128 stands for zero in the data rows.
Some points, one per row:
[173 157 175 150 208 166 179 174 175 157 147 107 173 181 179 128 158 150 186]
[ 92  73  94 150 144  85 115 114  94 120 134 107  80  86 179 150 134  71 101]
[ 92 157  94 150 167 166  97 186 175 133  79 107 162 108  97 108 126 106 101]
[173 157 175 150 145 166 183 133 175 170 161 204 132 188 179 215 181 156 101]
[173 157  94  55  92  85 103 115  94 113  89 107 147  86  97  88 132 115 101]
[173 157  94 150 104 166 165 143 175 156 140 204 151 162 179 120 118 119 101]
[ 92 157 175 150 151 166 131 190  94 117 132 107 191 122  97 131 146 119 186]
[ 92 157 175  55 149 166  88 142  94 110  82 107 134 101  97  85 116  72 101]
[ 92 157  94 150 139  85 128 137 175 113 108 107  96 138  97 103 116 140 101]
[173  73  94 150  74  85 117  83  94 103 185 204  87 116 179 219 167 115 101]
[ 92  73  94 150  93  85  80  83  94  64 109 107  63  85 179  93 119 115 101]
[ 92  73  94  55  69  85  80  98  94  69  99 107 123  55  97 107  76  85 101]
[ 92  73  94  55 111  85  40  87  94  59   6 107  69  69  97  66  33  57 101]
[173 157 175 150 158 166 168 167 175 177 148 107 150 158 179 169 149 173 186]
[ 92  73  94 150  99  85 110  67  94  94  88 107  86  84  97  98 118 132 101]
[173 157  94 150 118  85 138 148 175 145 143 107 103 104  97 140 124 102 101]
[ 92 157 175 150 129 166 125 120  94 124 122 204 105 171 179 129 121 114 101]
[173 157 175 150 199 166 224 238 175 187 168 107 220 178 179 187 220 208 186]
[ 92 157 175 150 101  85 171 108 175 113 168 107 135 121 179 104 119 142 101]
[173 157  94  55 138  85 120 148  94 149 138 107 107 177  97 153 146 126 186]
[ 92  73  94 150 123  85 128  95  94  89  65 107  70 111  97  95 131  94 101]
[173  73 175 150 185 166 154 155  94 116 138 107 169 136  97 159 141 173 186]
[ 92 157  94  55  89 166  96  79  94 141  98 204  93 165  97  91  82  88 101]
[173 157 175 150 174 166 161 175 175 200 185 204 185 209 179 176 166 165 186]
[173 157 175 150 142 166 154 133 175 174 156 107 126 164 179 179 159 132 186]
[ 92 157 175 150 166 166 152 136  94 122 114 107 142 137  97 126 118 129 186]
[173 157 175 150 196 166 138 185 175 151 180 204 148 132 179 151 213 170 101]
[ 92  73  94 150 115  85 108  72  94  86 117 107  75 102  97 102 113  96 101]
[173 157 175 150 114  85 171 126 175 117 137 107 155 120  97 166 137 194 101]
[ 92  73  94 150  67  85 104  89 175 117 111 107  74 102  97 131 117 116 186]
[ 92 157  94  55  82  85 112 108  94  93  85 107 110  94  97  83  56  79 101]
[ 92  73  94 150 105  85 108  99 175 135 101 107  86 100 179 106 115 134 101]
[173 157  94 150  96  85 101  70 175 122  82 107  89 140  97 105 134 104 101]
[ 92  73  94 150  87  85  72  80 175 111 208 107  93 120 179 255 177  84 101]
[173 157 175  55 199 166 114 154 175 150 128 107 135 137  97 115 142 121 186]
[ 92  73  94 150  84  85 117  90  94 158 120 107 114 164 179 151 103 109 101]
[ 92 157 175 150 156 166 156 149  94 118 188 107 155 112  97 108 120 122 101]
[173 157  94 150 119  85 149 156 175 161 156 204 152 128 179 167 142 178 101]
[ 92 157  94 150  99 166 107 108  94 100 113 107 122 126  97 111 100 134 101]
[ 92 157  94 150  75  85 114  67  94 102  86 204  99 133 179 101  93 111 101]
[ 92 157  94  55 102 166  83 139  94 100  94 107 113 136  97  84 110 115 101]
[ 92  73  94  55  89  85 125 122 175 100 120 107 137 107  97  92 122 107 101]
19 more points follow, each with its number after it:
[ 92  73  94  55  80  85 104  72  94 117  72 107  64 123  97  81  81  75 101] 0
[ 92 157 175 150 106 166 152 137 175 129 138 107 186 143 179 137 129 136 101] 1
[173 157  94 150  92  85 100 102  94 142 119 107  90 175  97  86 111  71 101] 2
[ 92 157  94 150 181 166 108 120  94  88 114 107 147  92  97 108  82 126 101] 3
[173 157 175 150 169 166 124 179  94 159 145 107 195 136  97 157 153 197 186] 4
[173  73  94 150 125  85 121 101  94 105 122 107  91 140  97 137 153 119 101] 5
[ 92 157 175 150 196 166 145 208  94 126 132 107 212 119  97 148 153 139 186] 6
[173 157 175 150 157 166 133 127 175 193 132 204 143 235 179 172 138 126 101] 7
[173 157  94 150 127 166 108 174 175 151 121 107 143 144  97 113 138 125 186] 8
[173 157  94 150 117  85 135 116  94 177 150 107 108 215  97 164 161 167 101] 9
[ 92 157 175  55 103  85  96 134  94  79  92 107 153 105  97  65  96 110 101] 10
[173  73  94 150 142 166 123 104  94 101 201 107  93  88  97 191 195 161 101] 11
[173 157 175 150 175 166 210 201 175 176 204 204 221 201 179 161 176 185 186] 12
[173 157 175 150 150 166 142 159 175 103 150 107 194 112  97 107 166 124 101] 13
[ 92 157 175 150 206 166 134 200  94 170 137 204 132 152 179 138 122 136 186] 14
[173 157 175 150 114 166 145 148 175 203 149 204 117 117 179 131 119 147 186] 15
[ 92  73  94  55  81  85  64  80  94 125 120 107  86 129  97 144 105  89 101] 16
[173  73  94 150 125  85 142 111  94 102 118 107 113 143  97 146 147 156 101] 17
[173  73  94 150  99  85 165 107 175 125 144 107 108 133  97 201 181 107 186] 18
Which of these numbered points is nearest to each point below, ignoring the 2 directions in which the first points spread most? Its number follows each.
[173 157 175 150 223 166 170 148 175 170 169 107 147 165  97 175 173 177 186] > 5
[ 92  73  94  55  90  85  67 139  94  70 135 107 111  60  97 125  97  41 101] > 16
[ 92  73  94 150 139 166 131 143  94 105 134 107 132 129  97 132 160 177 101] > 17
[ 92 157  94 150 114  85  97  91 175 253 154 204 109 147 179 114  96 106 101] > 15
[173 157 175 150 134 166 139 135 175 200 165 204 143 204 179 136 133 139 101] > 7
[ 92 157  94 150  83  85 146  91 175 148 139 204  80 194 179  93  98 104 101] > 7
[173 157 175 150 126 166 166 128 175 131 123 107 127 157  97 166 136 156 101] > 13
[173 157 175 150 149 166 217 147 175 206 169 107 155 184 179 200 152 179 186] > 0
[173 157 175 150 167 166 218 187 175 209 212 204 217 179 179 180 177 226 186] > 12
[173  73  94 150  87  85 126  99  94  75 143 107 141  71  97 123 139 122 101] > 17
Now 19 new points, numbered from 0 again:
[173 157 175 150 165 166 131 213 175 134 129 107 175 127  97 152 201 168 186] 0
[173 157  94  55 155  85  74 137  94 113  93 107 127  83  97  72 129 100 101] 1
[173 157 175 150 182 166 112 166  94 121 117 107 175 135  97 103 117 150 186] 2
[ 92 157 175 150 133 166 148 166 175 141 161 107 167  89 179 130 145 148 186] 3
[173 157 175 150 167 166 154 165  94 143 141 107 153 154  97 142 117 130 186] 4
[ 92 157  94 150 159 166 181 160 175 152 198 107 141 197 179 183 139 168 101] 5
[173 157  94 150 115  85 123  96  94 102 178 107 120 101 179 161 192 119 101] 6
[173 157 175 150 133 166 112 130  94 113 113 107 114 124  97 125 104 114 101] 7
[ 92  73  94 150  91 166 130 103  94  82 103 107 100 114 179  99  89 125 101] 8
[173 157 175 150 130 166 164 161 175 144 191 204 197 139  97 153 146 164 186] 9
[ 92 157  94 150 162 166 151 153 175 131 163 107 103 126 179 202 210 181 101] 10
[ 92 157  94 150 130 166 131 110  94 144 156 107 124 183  97 130 102 121 101] 11
[ 92 157  94  55 153  85  78 131  94 120  98 107 134 102  97  91  77  95 101] 12
[ 92 157  94  55 166 166  92 128  94 101  79 107 141  94  97  80 103  90 101] 13
[ 92  73  94  55  32  85  63  26  94  30  55 107  63  41  97  64  70  43 101] 14
[173 157 175 150 156 166 131 182  94 185 117 107 157 123 179 116 145 141 186] 15
[ 92 157 175 150 167 166 147 138  94 134 111 107 149 113  97 116 130 142 186] 16
[ 92  73  94 150  80  85  94  73  94  67 148 107  67  91 179 157  87  92 101] 17
[ 92  73  94  55 162  85 102  89  94  80  53 107  87  98  97  59 104  73 101] 18
Which of these numbered points is nearest to each point below, ignoring the 2 directions in which the first points spread most? Its number follows each.
[ 92 157  94  55 121  85  89 101  94  85  80 107 115 120  97 118  65  85 101] > 12
[ 92 157  94  55 164 166  78 131  94 123 100 107  86  89  97 104 102  93 101] > 13
[ 92 157  94 150 139 166 124 118  94 140 121 107 109 144  97 105 108 111 101] > 11
[173 157 175 150 151 166 113 141  94 157 124 107 119 175  97 198 152 135 186] > 4
[173 157 175 150 169 166 157 203 175 159 153 204 215 115  97 147 150 154 186] > 9
[ 92  73  94 150  66  85 119  63 175 107  72 107  70  86  97 131 140  83 101] > 0
[173  73  94  55  90  85  73  79  94  90  61 107  78 110  97  65  94 106 101] > 1
[173 157  94 150 105  85 170 102 175 139 150 107 126 144  97 163 169 149 101] > 0
[ 92 157 175 150 155 166 148 147  94 144 116 107 150 110  97 119 110 157 101] > 16
[173 157 175 150 175 166 105 131  94 127 108 107 101 113  97 152 129 157 101] > 7
